D: several groups of rows, each row roughly a mix of its group's hidden directions
D (96 x 10)
[[ -8.1  33.4  -4.2  23.6  12.8 -15.9  -6.2  13.7   2.1  26.9]
 [  0.5  27.8   2.7 -33.2  -8.8   2.4  28.6  17.0   0.0  -8.0]
 [ -8.9 -34.1  -7.1   9.0  18.1  -1.2 -19.6 -19.2 -25.9   2.0]
 [  2.5 -40.3  -4.0  30.7  -1.6  -0.9  -7.9 -15.7 -15.0   0.2]
 [-14.5  32.6  -6.2 -20.5 -13.1 -17.3  16.4 -15.1  -1.6 -20.7]
 [  9.7   3.9  29.5   0.3  -6.8  -4.6  -8.4  43.7   3.4  -9.3]
 [  8.4  14.9 -16.7  20.0 -14.4  23.7  11.8 -12.6   5.1  32.7]
 [ -4.4  24.4  -6.4 -36.6 -17.9  13.4  18.6  13.2  -5.7  -8.7]
 [-21.5 -13.0   1.8  31.2  28.5  -0.8 -10.7  20.6  11.0  -6.9]
 [  8.3 -39.2 -16.8  14.7   7.6 -17.9   6.7  16.9   5.0 -17.1]
 [ -4.2   0.3   0.6  10.4  16.6 -21.5 -11.0  22.9  11.6  38.5]
 [ -7.3 -31.4  -6.5  11.2  20.9   9.8  -2.5 -29.1  21.4   8.8]
 [ -4.4  14.8   9.3 -14.6  -1.3 -28.8  36.8  19.1  -0.2   6.5]
 [-12.8 -19.3  38.1  -3.6   4.9  -9.2  -7.9  21.4 -18.3 -13.0]
 [-36.0  32.7  -6.3   2.8   3.7 -12.8  16.9  -4.5  14.2   5.5]
 [  6.7  26.3  13.0 -23.1  -6.4   4.8 -34.5  17.8  -3.0  10.4]
 [-18.4 -42.9  -6.5  23.9   5.9  -3.4   8.4  10.8   1.3 -10.3]
 [ 15.3 -31.9 -23.7  -6.8   4.9   5.0 -25.8 -10.7 -19.8   6.7]
 [-31.7  -2.4   1.4  -8.2 -36.0   4.2   7.4   6.1 -16.5 -19.2]
 [ 33.9   1.7  -3.6  -2.9  26.9  -4.0  -7.2 -19.3  21.2  18.6]
 [-33.7 -12.4 -10.3 -14.2 -22.3  12.9  18.8 -21.1   1.3   8.3]
 [ -4.7  10.4 -32.8  -7.6  10.4  -4.6  12.0 -37.8  12.0  -5.1]
 [-27.8  28.4  -1.1  12.2   2.9 -23.9 -20.5  10.7   2.4  16.8]
 [  7.8  37.4  16.8 -10.4 -23.2 -15.4  21.5  -2.8   6.1   0.8]
 [ 34.8 -20.8  -6.1 -19.1  -1.2   3.1 -18.7  12.4 -16.6  17.2]
 [ -1.9  31.1  -3.5 -29.9 -14.9  18.0  18.7  12.9  -7.9 -11.2]
 [ -7.3  21.6  -1.3  28.9  11.6 -10.3  -9.5  21.5  -4.0  31.1]
 [ 15.6  11.7 -11.4 -18.2   2.4  26.7  -6.3 -26.8 -23.2  16.5]
 [ 42.0  22.6 -13.0  14.5   1.0  11.7   5.5  -6.1  13.9   8.9]
 [ -4.9  -4.9  -9.5  31.9   9.0   7.7 -36.4   2.3  -2.2  22.4]
 [-19.9 -38.3  -6.6  23.9  10.5   0.1  -0.5  19.2  -4.2 -12.4]
 [ 22.7   0.6  13.1 -10.0 -34.4  22.9  15.4  16.5   8.1   8.1]
 [  3.9  45.0  12.6 -18.3 -14.8  -1.7   4.9 -16.4   6.3   6.4]
 [ 14.4 -45.8  13.4   7.0   9.7  13.5 -12.2   9.8   4.9   7.4]
 [-14.0 -22.4   1.0  -9.3 -15.7  21.3 -14.1  15.2 -34.2   6.7]
 [-19.5  12.7   4.4  -6.1  31.6 -33.4  -7.8   4.0  -2.7 -18.3]
 [-35.6  13.8  -6.1  16.9   2.3  22.1   8.7  -2.6 -24.2 -13.8]
 [ -2.4  12.5   0.3  21.0  16.2  -9.8 -11.1  24.9   4.2  37.6]
 [ -6.4   4.5  -2.0   8.3  13.3 -21.8  -9.6  24.2  10.6  39.4]
 [-18.5  17.9 -15.4 -22.0 -11.0  -8.1  21.7  -9.7  27.6 -15.1]
 [-47.3  10.9  -4.3   4.7 -13.6   3.6  15.5  -4.7   5.3  15.8]
 [ -1.6 -15.0   4.2  36.2  16.3 -29.0  -8.9  -9.2   4.7  16.7]
 [-10.4  18.9 -15.1 -17.4 -25.8  12.8  27.1 -11.1  13.2  16.6]
 [ 12.3  14.9  14.8 -20.6 -23.6  -9.7 -15.4  32.5 -12.5   3.1]
 [-13.8  47.5 -17.6  -6.1  -7.4  -9.8   6.7   4.5  -4.4   9.9]
 [ -9.5  31.1  -8.5 -11.7 -12.2 -21.3  28.0 -14.7  -6.4 -14.8]
 [-29.0  20.3  10.7  24.1  26.9  13.3  -5.0  -6.7  14.1   3.2]
 [  4.6  34.4  19.6 -13.3   3.5   0.1 -14.3 -15.6  23.3  19.1]
 [-14.9  40.5  25.9  -2.7  -6.6  -4.4  -0.8  -4.2  21.7   6.3]
 [-18.1  31.9   7.9 -21.3 -16.0  -4.4  20.7  11.8  -9.8 -18.2]
 [ 11.3 -17.5   8.9 -18.8 -21.0  -3.5 -18.3  32.8 -18.2   8.5]
 [-26.2  21.6 -18.8  -2.2  17.3 -18.1  13.6 -23.9  12.5  -8.9]
 [  1.7  -6.7   0.5  14.4 -13.5  25.6   0.8 -20.5 -20.7 -34.4]
 [  5.1  -5.2  -5.1 -26.7 -15.7  11.8  13.1 -24.8  -0.8 -34.1]
 [-36.9 -26.2   4.3  -7.0   9.0  -7.1  -7.1 -13.2 -25.6   1.5]
 [ 33.7 -23.8 -25.9  -9.7   0.0   6.4 -23.0  -4.6  -8.3  -0.3]
 [-29.1 -19.3  -1.1  30.4   7.1  -9.2  17.1   8.1  10.5 -19.6]
 [ -9.8  28.5  -3.0  26.5  11.9 -15.3  -9.0  15.5  -0.4  28.5]
 [ 14.3 -37.6   8.4  13.1   9.8  21.0 -18.0  14.1   0.9  14.4]
 [  6.4  23.4  23.7   3.1 -21.6   9.4  14.1  31.4  10.4  10.8]
 [ -1.4  15.1   3.2 -32.3 -12.7  -8.8  37.1   6.9  -3.0 -13.2]
 [-36.5  -0.7   8.6  19.5  21.6  21.0 -19.4   1.4   5.7   4.8]
 [ -4.7 -21.2  17.2   8.6   9.7 -42.3   8.9 -14.0  10.4  -4.3]
 [-20.8 -35.2   6.5  12.1  -4.4  12.7  -9.9  -9.5 -26.0  14.8]
 [ 29.1  35.2  -1.0  -4.9   2.9  -9.9   4.2  21.2  20.2  -6.1]
 [  3.4 -20.5 -13.7   8.2  25.6   8.5  -2.6 -34.7  20.6   9.0]
 [ 15.3  16.2 -33.0  -1.6   4.0  13.3 -15.5 -30.4  12.5   5.1]
 [ 13.8 -18.3 -22.9 -11.6 -12.3  14.4  10.8 -10.3 -36.9  -2.2]
 [-37.7  21.3   2.8  12.0  -2.8  21.1   2.1   5.2 -22.6 -10.6]
 [ 10.3 -33.3   7.8   0.7 -25.5  27.9  -1.3  -1.8 -15.2  13.8]
 [  6.9 -14.8 -18.8  24.4   0.3  21.7  -2.8 -30.6  -9.2  20.4]
 [-28.1 -28.1   6.0  10.8 -12.6  17.6   0.7 -12.0 -20.8  18.8]
 [-25.4 -13.7 -13.1  -7.7 -23.6  18.5  13.7 -20.8  -7.3  22.2]
 [ -8.9  32.4  -9.8 -10.7 -10.1 -21.7  26.2 -17.8  -4.6 -13.8]
 [-19.9  20.2  13.0  30.9  30.2   4.2   2.3   1.3  16.3   1.6]
 [ 34.6  -6.1 -10.3 -23.0  -1.8  11.2 -14.6   1.2 -25.0  17.1]
 [ 29.6 -13.6 -12.7 -25.6 -28.1 -13.8   8.9   0.1 -12.8  -5.9]
 [ 21.4 -14.8   1.8 -14.9 -13.0  -0.5 -13.4  32.7 -27.4   8.0]
 [ 33.6   3.4   0.1  -8.0  18.1  -0.4  -2.6 -26.1  18.0  24.2]
 [-44.4  13.5 -10.2  14.5  -5.9   1.9  13.1 -12.5   6.6  16.0]
 [  0.0 -26.1  15.1   8.8  11.5 -38.2   7.4 -17.8  12.6  -4.5]
 [-39.5  -1.8  -6.6  15.9  -5.1  10.4  12.8 -21.7  -6.4  21.5]
 [-37.8 -22.3  -0.2  25.8  11.7  13.8  -5.1  10.3  -4.2  -7.6]
 [ -4.6  -5.9  -0.3  -7.5  13.5 -31.5  -8.9  13.3  21.7  33.5]
 [ 19.7  12.0  20.1   6.8  17.1 -17.9 -16.2  32.9   1.0 -13.6]
 [ 35.3 -19.3 -27.9 -10.1   4.6   3.7 -23.1  -4.8  -3.7  -4.8]
 [ -8.9  -3.8  13.9  -8.0  11.8  26.0 -33.5  -5.9   0.4  28.4]
 [ -5.1  24.2  -3.7 -29.8 -17.1  27.1   7.8  20.3  -8.0  -7.5]
 [ 18.4 -21.9  -4.0  20.8  23.0  -1.4 -29.5  -5.2 -20.8   2.6]
 [ 10.5  14.3 -35.0 -14.2  -5.4  22.6 -14.0 -24.5   7.4   2.0]
 [ -2.3  25.8 -11.8 -29.3 -17.4  26.8  10.6  13.9  -9.6  -6.6]
 [-14.6  15.0  12.3 -27.2 -17.0 -10.9  15.0  23.2  18.8 -16.6]
 [ -2.6  45.5  22.1  -9.8 -13.5  -7.3   7.3  -5.8  11.1   5.2]
 [  4.0  19.9  -2.6   2.8 -30.2  23.2  21.9   3.7  12.3  24.6]
 [ -9.7   6.0 -34.0  18.9  -7.8  -6.5 -18.4 -30.3  -8.1   8.0]
 [ -5.9   2.5  23.7 -11.5  -7.4 -12.4  -6.4  40.0   9.8 -21.2]]
one row of each group, then the others: which group is each in?
[-13.2   3.4  18.0  -5.2  12.5  23.0 -28.6 -13.3  11.7  27.8]  K
[ -9.6  24.3 -12.0 -16.9 -24.5   7.5  27.6  -4.3  23.3   6.4]  B
[  0.1 -29.6  -4.4  33.7   7.9  -1.7 -25.9 -17.8  -3.3   5.6]  P

[  1.0 -36.0 -10.8   9.4   0.1 -15.5  -5.8  32.6  -2.8 -16.8]  K
[ 12.5 -38.5  -6.8   7.6 -11.1  18.9   8.3 -16.8 -17.5 -15.7]  P
[  7.9  23.6   0.9  -9.0 -20.9   1.2  11.5  21.2 -37.1  -5.7]  K
[ 41.3 -25.4  12.2  -4.9  -1.4   9.7 -13.6   6.9 -16.4  -3.7]  B
[  6.1 -14.9  -0.6 -31.6  -8.1  -7.9  15.3 -26.7  10.4 -26.3]  P
[-10.2 -28.9 -17.3  25.7  10.6  -8.6  23.4  -8.9   8.9 -18.5]  K
[-22.6  20.7  -3.9 -30.9 -10.9 -13.9  19.9   4.8  18.7 -11.7]  B
[  9.3 -38.0   5.3 -26.2 -10.1  17.9  -0.1  -7.1   2.8 -20.1]  P
[ -7.0  10.9  27.2   9.9  12.8 -14.7 -13.8  14.0  35.1  11.0]  K
